Each path below is one point turned by a fixed rotation once a step. After each direction that follows a path, write how fast that rotation turns it, in degrees per step (0 if it stays still).
Each turn is a multiple of 5 degrees from 10 to 175, or 0.
Each row of a path follows its step; steps can be skipped.
Rotation 1:
step 0: |   0 |   8 |  -4 |   1 |  -6 |  -6 |   8 |  -2 |   1 |   3 | -10 |   6 | -15 |   4 |  -1 |   4 |  -4 |  -1 |   2 | -11 |  16 | -10 |   1 |  17 |   4 |   8 |   3 |   5 |  -6 |  -5 |  25 |  -2 |  -6 |   8 |  -1 |   0 |   0 |  -6 |   2 |   2 |  -4 | -12 |  -4 |   2 |  -6 |  10 |  -7 | -11 |   5 |
step 2: |   3 |  11 |   3 |   9 |   1 |   7 |   3 |  10 | -13 | -11 |   3 |   6 |  14 | -11 |  -7 |  -4 |   2 |   8 |   8 |  10 |   0 | -10 |   9 |   2 |   6 | -12 | -19 |  13 |   4 |   2 |   2 |   7 |   6 |  -2 |  -1 |   2 |   0 |   5 |  -1 |   0 |   2 |  -6 |   7 |  -1 | -12 | -11 |   9 |  -2 |  -3 |
step 6: |   5 |   6 |  -8 |  -1 |  -4 |  10 |   3 |   7 |  -9 |  15 |  -5 |  -2 |   5 |   1 |   4 |  -1 |  -9 |   5 |  -9 |   8 |  12 |  -7 |  17 |  -4 | -10 |  -3 |   0 |   7 |  -6 | -16 | -12 |   1 |  -7 |   4 |  -3 |   1 |  -2 |  -7 |  11 | -13 |  -5 |  -1 |   6 |  -2 |   7 | -10 | -11 |  -6 |  -3 |
step 7: |  -7 |   3 |  12 |   8 | -19 |  -1 |   1 |   7 |   7 |   6 |   0 |   4 |   2 | -15 |   8 |  -8 |   1 |  -4 |   5 | -15 |   7 |   1 |   3 |   4 |   3 |  -2 | -12 |   2 |  -8 |   9 |  -8 |  -3 |  -6 |  -1 |   3 |  -4 | -15 |  -6 |   8 | -10 |  -5 | -16 |  -3 |   1 | -11 |  -3 |  12 |   3 |   1 |
step 8: |  -2 |   5 |  -4 |   0 | -15 |  -9 |   1 |   0 |  -4 |  -8 |   6 |   4 |   7 |   1 |   6 |  11 |   7 | -12 |   6 |  -3 |  -2 |  -4 |  -9 |   6 | -11 |  -8 |   4 | -13 |   2 |   3 |   9 |   0 |  -6 |  21 | -15 |  -2 |   4 |   6 |  -5 |  -2 |   7 |  -1 |  -5 |   8 | -13 | -11 |  -7 |   5 |  -6 |
step 11: |  -5 |  -3 |  11 | -11 |  -2 |   8 |  -5 |  -4 |  -7 |  14 | -10 |   5 | -13 |   0 |   1 |   7 |   5 |   7 |  -6 |   7 |  -5 |  -5 |   6 |  14 |  -1 |  -3 |   4 |   9 |  -1 |   0 |   6 |   2 |   1 |   6 | -11 |  15 | -18 |   0 |   3 |   0 |  -9 | -11 |  -1 |   8 |  -3 | -14 |  -6 |   6 |   2 |
step 12: |  -1 | -10 |   3 |   2 | -13 |   0 |   5 |   8 |  -8 | -16 |  -4 |   8 |  -6 |  -2 |   6 |  -7 |   3 |  -2 |  -7 |   2 |   3 |   0 |  -2 |  -3 |  -1 |  -8 |   3 |  -2 |  -7 |  -5 |   9 |  -1 |   4 | -11 |  11 |  -6 |   3 |  -6 |  -9 |  -8 | -15 | -17 |  -5 |  -6 | -17 |   2 | -17 |   1 |  -7 |
step 15: |   2 |  10 |  -7 |   4 |  -3 | -12 |  -4 |  -3 |  -3 |  -3 |  -9 |   6 |  -6 |  -1 | -17 |  -6 |  -1 |   0 |   2 |   8 |  -7 |   6 |  10 |   2 |   2 | -19 | -12 |  -2 |  -8 |   5 |  -3 | -11 | -13 |   2 |   3 |   7 |   2 |  11 |  -8 | -14 |   1 |  -7 | -12 |   5 |   2 | -11 |   3 |  -3 |   3 |
step 17: |   0 | -17 |  14 | -10 | -14 |  -2 |   7 |   3 | -11 |   7 |   9 |  -6 |  -2 |   8 |  -2 |  -9 | -12 |  -9 |  16 |  12 |  10 |   6 |   5 |   0 |  -7 |  -2 |  -3 |   2 |  -3 |  -6 |   8 |   6 | -10 |   1 |  -5 |  -6 |   2 | -10 |   5 |   3 |  -5 |   1 |   6 |  -9 |  -5 |   3 |  -3 |  -6 |  -5 |
step 20: |  11 |  19 |   8 |  -2 |  -4 |  -3 |   3 |  12 |   7 | -17 |  10 |   4 |   0 |   7 |  -7 |  -7 |   3 |   8 |   1 |  10 |   2 |  -9 |  -3 |  10 |  -4 |  -4 | -12 |   2 |   4 |   0 |  -6 |   4 |  -6 |  -1 | -12 | -13 |  -4 |   0 |   5 |  -5 |  -5 | -11 |   0 |   5 | -13 | -10 |   5 |  -1 |  -1 |
step 21: |   2 |   0 |  -3 |  11 |  -5 |  -9 |   8 |  -5 | -13 |   6 |   1 |  -4 |  -1 |  -8 |   4 | -14 |  12 |  -8 |  -5 |   5 |   3 |   0 |  -4 |  12 | -16 |  -8 |  -7 |   3 |  10 |  10 |   9 |  -3 |  14 |   9 |  -4 |   2 |   3 |  -8 |  -5 |  -3 |  -4 |   5 |  18 |   2 |  -3 |  -6 |   5 |   5 |   5 |
|  1 |  3 | -2 | -5 |  4 |  3 | -1 |  3 |  0 |  0 | -3 | -1 | -1 |  4 |  1 |  3 | -2 | -2 |  1 |  2 | -3 | -2 |  4 |  5 |  2 |  1 | -3 |  2 |  1 | -1 | -2 |  2 |  0 |  4 |  2 |  1 |  0 |  2 |  3 |  0 |  1 | -1 | -2 |  1 | -4 |  1 |  5 |  0 | -1 |
160
| -2 |  1 |  5 |  2 |  3 |  1 |  2 |  0 |  4 |  0 |  7 |  6 | -2 |  2 |  2 | -2 |  1 |  2 |  2 |  1 |  2 |  1 |  1 |  1 |  0 |  4 |  4 | -3 | -2 |  1 | -3 |  0 | -3 |  2 |  0 |  2 | -2 | -1 |  5 |  1 |  1 |  1 | -1 | -1 |  0 |  1 |  4 |  1 | -1 |
115
|  1 |  0 | -1 |  0 |  2 |  4 | -1 |  0 | -1 |  1 |  5 |  0 | -3 | -2 | -4 |  2 |  2 |  2 |  2 |  0 | -1 | -3 |  2 | -1 | -1 | -4 | -1 | -1 |  0 |  1 | -4 | -4 |  5 |  2 |  0 | -2 | -2 |  0 |  4 | -1 |  0 | -3 | -4 |  0 |  2 |  1 | -3 | -4 |  6 |
80
|  2 |  3 | -4 |  2 | -1 |  1 |  2 |  0 | -3 | -1 |  6 | -1 |  2 |  2 |  1 |  2 | -6 |  4 |  2 |  4 |  1 |  1 |  2 | -1 | -3 |  4 | -2 |  3 |  4 |  1 | -2 |  1 |  2 | -5 | -1 | -4 |  0 |  0 |  1 |  1 | -4 |  2 |  1 | -1 |  0 |  0 |  0 |  1 | -2 |
100
|  1 |  0 | -1 |  0 |  1 | -6 |  5 |  1 |  1 |  0 | -1 |  0 | -2 |  2 |  4 |  0 |  1 | -1 |  0 |  4 |  1 | -1 | -1 |  1 |  3 | -1 | -2 |  0 |  3 |  0 | -4 | -4 | -1 |  0 |  4 |  3 |  2 |  0 |  1 | -5 | -2 | -4 |  3 |  0 |  4 |  3 | -3 |  1 | -1 |
125
|  2 | -3 |  0 |  0 | -4 |  2 |  0 |  0 |  0 |  0 |  1 | -2 |  0 |  2 |  0 | -4 |  2 |  0 |  5 | -2 | -2 | -2 |  0 |  3 |  0 | -3 |  2 |  1 |  0 |  1 | -2 | -4 |  4 |  1 |  1 |  0 | -3 | -5 | -1 | -1 |  1 |  1 | -1 | -3 | -4 | -2 |  0 |  6 | -6 |
80
| -4 |  0 | -2 |  2 | -1 |  0 | -2 | -7 |  0 | -2 |  0 |  1 |  0 | -2 |  2 |  3 |  0 |  1 |  2 | -1 | -4 |  2 |  1 |  4 | -1 |  1 | -1 | -2 |  2 | -2 |  3 | -2 | -2 |  0 |  2 |  2 | -2 |  1 | -2 | -3 | -3 |  0 | -7 |  5 |  0 |  2 | -1 |  1 | -3 |
100
Rotation 2:
step 0: |  -2 |  12 |  -1 |   6 |   2 |   0 |  -2 |  -2 |  -7 | -27 |  -3 |  -2 |  -8 |  -4 |   6 |   1 |  -4 |  -3 |  13 |   6 |   4 |   1 |  11 |   0 |  -5 | -10 |  -1 |  13 |  -1 | -18 |  15 |  -2 |  -6 |   6 |   4 | -10 |   2 |   3 |  -8 |   2 |   8 |   8 |   7 | -10 |   0 |  12 |  -7 |  -2 |   2 |
step 1: |  -6 |  14 |  15 |  11 |  -8 |  -3 |   5 |  -5 | -11 |  -9 |  -7 |   3 | -11 |   2 |  -5 |  12 |  10 | -10 |  -8 |  -4 |   8 |  -3 |  19 |  -6 | -15 |  -2 |   0 |   3 |   1 |  -7 |  -3 |  -7 |  11 |   6 |  -8 | -15 |  -7 |  12 |   1 |  -3 |   0 |   2 |   1 |   2 |  -6 |   1 |   0 |   0 |   2 |
step 4: |   0 |  12 |  11 | -11 |  -7 |  -2 |  -4 |  -3 | -14 |  -8 |   3 |  -9 |  -8 |   6 |  -8 |   3 |  -8 | -11 |   9 |   5 |   3 |   2 |  -8 |   5 |   5 | -15 |   0 |   6 |  14 |  -1 |   9 |  -4 |  -5 |  10 |  -9 |  -3 |  15 |   0 | -15 |  -6 |   1 |  -7 | -11 |   3 | -12 |  -9 |  -2 |   4 |  -2 |
step 8: |   2 |  17 |   9 |  -6 | -13 |   8 |  19 |   9 |  -3 |  -3 |   0 |  -4 | -10 |   1 |   1 | -13 |  -6 |  -2 |  -1 |   6 |  -3 | -12 |  -1 |  -8 |  13 |  -6 |   2 |  -1 | -13 | -10 |   9 |  -4 |  -4 |   6 |   0 |   9 |  -5 |  -4 |  -3 | -12 |  -7 |  -7 |   0 |  13 |  -7 |   1 |   7 |  -5 |   6 |
step 9: |   7 |   1 |  -2 |   5 |  -9 |   6 |   4 |  12 |  -2 |   2 |  17 |   1 |  -2 |  -7 |  -2 |  -5 |   7 |   2 |  -3 |   1 |  -2 | -11 |   7 |   6 |  10 |   1 | -12 |   8 | -19 | -14 |   6 |  -8 |  12 |   9 |  -6 |   3 |  -6 |  -1 |  -3 |   6 |   2 |   5 |   1 |  15 |  -3 | -16 |  -2 |  11 |  -6 |
step 10: |  -4 |   5 |  12 | -23 |  -5 |  -1 |   2 |   5 |  -4 | -10 |   8 |   7 |   2 | -10 | -14 |  19 |   1 |   7 |   1 |  11 |  -4 |  -1 |   5 |   0 |  12 |   5 |  -7 |  -3 | -10 |   1 |   6 |  -3 |  -1 |  12 |   2 |   6 |   7 |  -8 |   5 |   4 |   6 |  -2 |  -1 |  12 |  -6 |  -2 |   6 |  10 |  -9 |
step 11: |  -5 |   6 |  -2 |  -6 |  -2 |  19 |   1 |  -5 | -15 |   3 |   0 |   9 |  15 | -10 | -15 |  -9 |   3 |  14 |  -5 |   4 |  -3 |  -3 |   7 |  -4 |   4 | -13 |   2 |   1 | -11 |   7 |   5 |   3 | -14 |   3 |   0 |  -5 |   2 |   5 |  -2 |   1 |   4 |   3 |   3 |   9 |  -5 |  -4 |  -5 |   9 | -19 |
step 13: |  -2 |  11 | -16 |  -5 |   5 |  -1 |   9 |  -1 |   0 |   6 |   3 |  11 |  11 |  -8 |   0 |   8 |  15 |   9 |   2 |  -8 |   7 |   6 |  11 |   6 |   4 |   2 |   3 |  -7 |  -4 |  -6 |   7 |  -5 |   6 |   7 | -14 |  -3 |  -2 |  17 |  -6 | -15 |   5 |  -2 | -15 |  10 |   2 |  -4 |  -5 |   7 |   0 |
step 14: | -10 |   4 |  -4 | -15 |   7 |  -4 |   7 |   3 |  -4 |   0 |   5 |  17 |   4 |  -9 |   8 |  -4 |  -4 |  -2 |  -2 |   8 |   1 |  -6 |   4 | -18 |  15 |   3 |   0 | -19 |   6 |   3 |   0 | -11 |   1 |   8 | -17 |   4 |  -1 |  -2 |   9 | -14 |  -2 |   1 |  -4 |   5 |   2 |   3 |  -3 |  -7 |  -6 |
step 15: |  -4 |  -8 |  -7 |   3 |   8 |  -1 |   0 |   4 |   4 |   2 |  16 |   5 |   0 |  -6 |   9 |  -8 |  12 |   9 | -22 |   4 |   6 | -16 |   1 | -14 |   5 |  -6 |   1 |  -3 |   6 |   0 |   8 |   5 | -10 |   0 |  -8 |   4 |   7 |  -1 | -11 |  -3 |   1 |  -7 | -10 |   8 |  -1 | -13 | -11 |   3 |  -6 |
step 17: |  -2 |  10 | -12 |  -4 |  -4 |   1 |   1 |  -7 |  11 |   7 |   1 |  11 |   3 |  -7 |  -6 |   2 |   2 |  -4 |  -5 |   5 |  -4 |  -3 | -12 | -18 | -15 |  -6 |   8 |  -4 |  -3 |  -9 |   5 |  11 |   5 |  11 |   2 |  -6 |  -9 |  -5 |  -1 |  -5 |   7 |  -3 |  -5 |   6 |   9 |  -1 | -11 |  19 | -13 |
|  5 | -3 | -2 |  1 |  1 |  3 |  0 | -2 |  0 |  1 | -4 |  1 | -1 | -2 | -3 |  1 | -4 |  0 | -2 |  1 |  0 |  0 |  1 |  0 |  1 |  4 |  4 | -1 |  1 |  3 |  5 | -3 |  1 |  5 |  0 | -1 |  4 |  4 | -3 | -2 |  0 |  2 |  3 | -4 |  2 |  1 |  1 |  2 |  2 |
55
| -2 | -3 |  1 |  1 | -2 |  2 |  6 |  0 |  3 | -2 |  1 | -2 |  1 | -2 | -2 |  7 |  1 |  0 |  4 | -3 |  3 |  2 | -1 |  0 |  0 |  5 | -2 |  3 |  1 | -3 |  1 |  0 | -2 |  0 | -3 | -1 |  2 | -1 | -4 |  1 |  2 |  2 | -1 |  0 |  1 |  1 | -2 | -3 | -2 |
115
|  1 |  0 | -2 | -3 | -1 |  1 | -1 | -2 | -4 | -1 |  0 | -4 |  1 |  3 |  6 | -2 | -1 |  2 |  3 |  0 |  0 | -3 | -5 |  3 | -2 |  4 | -3 | -4 | -2 |  0 |  1 | -1 |  4 |  2 | -4 |  1 |  1 | -1 | -2 | -1 |  0 | -2 |  0 |  4 |  1 |  0 | -2 | -2 |  1 |
70
| -1 | -2 | -2 |  2 |  2 |  4 | -2 |  3 | -2 |  0 |  1 | -2 |  2 |  2 |  2 |  5 |  4 |  0 |  2 |  7 | -1 |  2 |  1 | -2 |  2 |  1 |  5 | -2 |  1 | -1 |  2 |  1 | -2 | -4 | -2 | -3 | -1 |  1 |  1 | -2 |  0 |  1 |  3 |  6 |  3 | -1 |  3 |  1 |  0 |
20
Rotation 3:
step 1: |   3 |   1 | -12 |   6 |  11 |  15 |  12 |  10 |   9 |  -5 |   2 |  -4 |   2 |   6 |  -3 |  -3 |  -3 |  -8 |  -2 |   2 |  -2 |   6 |   2 |   0 |   5 |  10 |  19 |  23 |   8 |   1 |   5 |  -6 |  -7 |  -7 |  -1 |   3 |   8 |  -5 | -10 |   9 |  -1 | -18 | -19 |   9 |  -3 |  -4 |  -4 |  -2 |   5 |
step 2: |   2 | -13 |  -5 |   2 |  -4 |  12 |   1 |  12 |   8 |   3 |   5 |   2 | -19 |  -4 |  -4 |  -3 |   5 |  -8 |  -4 |  -1 |  13 |  -7 |  13 |  -1 |  -5 |  22 |   8 |  16 |  15 |   6 |   3 |   6 | -13 | -13 |  -7 |  10 |   5 |   6 |  -4 |   4 |   3 |   0 |  -2 |   0 |  -1 |  -9 |  -9 |   3 |  -3 |
step 5: |   8 |  10 |   8 |   3 |  11 |   7 |   2 |   7 |  -6 |  10 |  -2 |   4 |  -3 |  -8 |  -9 |   5 |   7 |  -5 |  -6 |   1 |   6 |  -2 |  14 |  -9 |   5 |  11 |   3 | -11 |   8 |   0 |  -5 |  16 |  15 |  12 |  -7 |   9 | -12 |   9 |  -2 |   4 |   2 |   2 | -11 |   7 |  10 | -14 |  -1 | -18 | -11 |
step 7: | -10 |  -1 |  -4 |  -4 |  -9 |   3 |   0 |   8 |   4 |  -2 | -12 | -21 |   4 |  -1 |  -7 |  -2 |   8 |   0 |  -7 |   6 |  -5 |   5 |   7 |  -1 |   7 |   6 |  18 |  17 |  -1 |   2 | -12 |  14 |  17 |   3 |   0 |  -6 |  -1 |  -3 |   1 |   3 |  -3 |  -2 | -11 |  -1 |   8 |  -4 | -20 |  -1 | -12 |
step 9: |   1 |  -1 |  -8 |   5 |  -3 |  11 |   8 |   1 |  -8 |  -7 |  -4 |   7 |  -8 | -15 |  12 |   4 |  -6 | -10 |  11 |  -2 |   0 |   7 |   6 |   6 | -14 |  -2 |  26 |  11 |   2 |  -4 | -12 |   0 |   7 |  -2 |   7 |  15 | -13 |  -5 |   4 |  -1 |   1 |   0 |   1 |  -2 |   4 |  -2 | -13 |  14 |   3 |
step 11: |  -1 |  -1 |  -5 |  -7 |  -4 |   8 |   0 |  12 |   6 |  21 |   9 |  15 |   7 | -12 |  13 |  10 |  -5 | -10 |   2 |  -1 |   7 |  -8 |  17 |  -6 | -11 |   8 |   1 |   1 |  -8 |   9 |  -4 |   8 |  -7 |   8 | -10 |   4 |  -5 | -15 |  -8 |   7 |   6 |  -5 |  -4 |   9 |   6 |  -9 |  -2 |   4 |  -4 |
step 16: |  -7 |  23 |   3 | -17 |  -6 |  -6 |  -4 |  17 |   5 |   4 |  -2 |  -7 |  -5 |   5 |  16 |   1 |   2 |   1 |  -2 |   0 |  -5 |  -9 |  11 |   1 | -10 |   4 |  13 |   9 |  -1 |  -7 |  -8 |   4 |  13 |   2 |   2 |  15 |  -2 |   1 |   1 |  10 |  -1 |  -5 | -13 |  -9 |  -4 |   6 |  -2 |  -8 |   8 |
step 17: |   2 |  16 |  -3 |  -8 |   0 |  11 |  11 |  23 |   0 |   4 |   0 |   2 |   2 |  -1 |   4 |  17 |  -2 |   1 |   4 |  -6 |   7 |  -2 |   8 |   2 |   7 |  18 |   5 |   5 |   5 | -12 | -10 |   4 |   4 |  -3 |  10 |  -3 |  -5 |  -7 |  -4 |  10 |  -3 |  -7 |  -5 |   0 |  11 |   6 |   7 |  -2 |  21 |
step 18: |  18 |  -3 | -12 |  -7 |   1 |   5 |  10 |  22 |   0 |   2 |   4 |   4 |  -5 |  12 |   3 |  10 |  -1 |  -9 |   3 |  -1 |  21 |  -3 |  -2 |  -2 |   0 |   2 |  19 |   6 |   3 |   1 | -14 |   3 |   8 |  -8 |   8 |   2 |  -6 |   8 |  -4 |   4 |   9 | -10 |  -5 |  -2 |   6 |   3 |   7 |   4 | -10 |
step 19: |   2 |   5 |   1 |   4 |   5 |   5 |   8 |   8 |   3 |   8 |   8 |  -5 | -12 |  12 |   2 |   7 |  -5 | -15 |  -3 |  14 |   6 | -15 |   9 |  -7 |  12 |   0 |  13 |  19 |   0 |   1 |  -7 | -12 |  -6 |  -3 |  -3 | -10 |  -5 |   3 |   5 |  16 |   6 | -17 |  -1 |   0 |  -1 |  -1 |  -7 |   6 |  -8 |
step 21: |   2 |  -1 |  -9 |  -4 |  14 |   6 |  -6 |   7 | -12 |   4 |   8 |   3 | -17 |  -6 |   3 |  -1 |  -3 | -12 |   3 |   3 |   6 |  -9 |   6 |  -5 |  10 |   0 |  13 |  -8 |   1 |   3 |   1 |   6 |   2 |  19 |   2 |   5 |  -5 |  13 |   3 |  -4 |  -3 |   1 | -15 |   7 | -19 |  11 | -17 |  -1 |   0 |
| -2 | -3 | -2 | -2 | -4 | -3 |  1 |  0 |  2 | -2 | -2 |  2 |  0 | -2 |  0 | -2 |  0 |  1 |  1 | -1 |  1 | -3 |  2 |  0 | -2 | -4 |  2 | -1 |  1 |  3 |  0 |  6 |  3 |  0 |  0 |  6 |  0 |  2 | -1 |  0 |  1 | -4 |  1 | -4 |  2 |  0 |  2 |  0 | -5 |
160
| -1 |  4 |  0 | -1 | -1 |  3 |  2 |  2 |  4 |  1 | -1 | -2 | -1 | -3 |  2 |  2 | -1 | -1 |  1 | -4 | -1 |  1 |  0 |  4 | -2 |  0 | -3 |  3 | -3 | -1 |  0 |  0 | -4 |  1 |  4 |  5 |  1 |  7 |  3 | -3 | -2 |  3 |  0 |  1 | -1 | -2 |  3 |  1 | -1 |
55
|  2 |  5 | -2 | -1 | -3 | -2 | -1 |  3 |  0 | -1 |  2 |  0 |  4 |  0 | -4 | -4 |  2 | -1 | -2 | -1 |  2 | -1 |  0 |  1 |  5 | -2 |  2 |  3 |  1 | -2 |  2 |  1 | -2 |  1 |  2 |  0 |  0 | -3 |  3 | -3 |  5 | -2 |  5 |  5 | -1 | -3 |  0 |  0 | -2 |
60
| -2 |  4 |  0 |  2 |  2 | -3 | -1 |  1 | -2 |  2 |  5 |  0 |  3 |  1 |  8 | -4 | -2 | -4 |  1 |  3 | -3 |  2 |  1 |  0 |  1 | -2 |  1 |  0 |  0 |  2 | -1 | -3 | -3 |  2 | -1 |  3 | -1 |  0 | -4 | -1 | -2 | -4 | -1 |  1 |  0 |  2 |  2 |  1 | -2 |
140
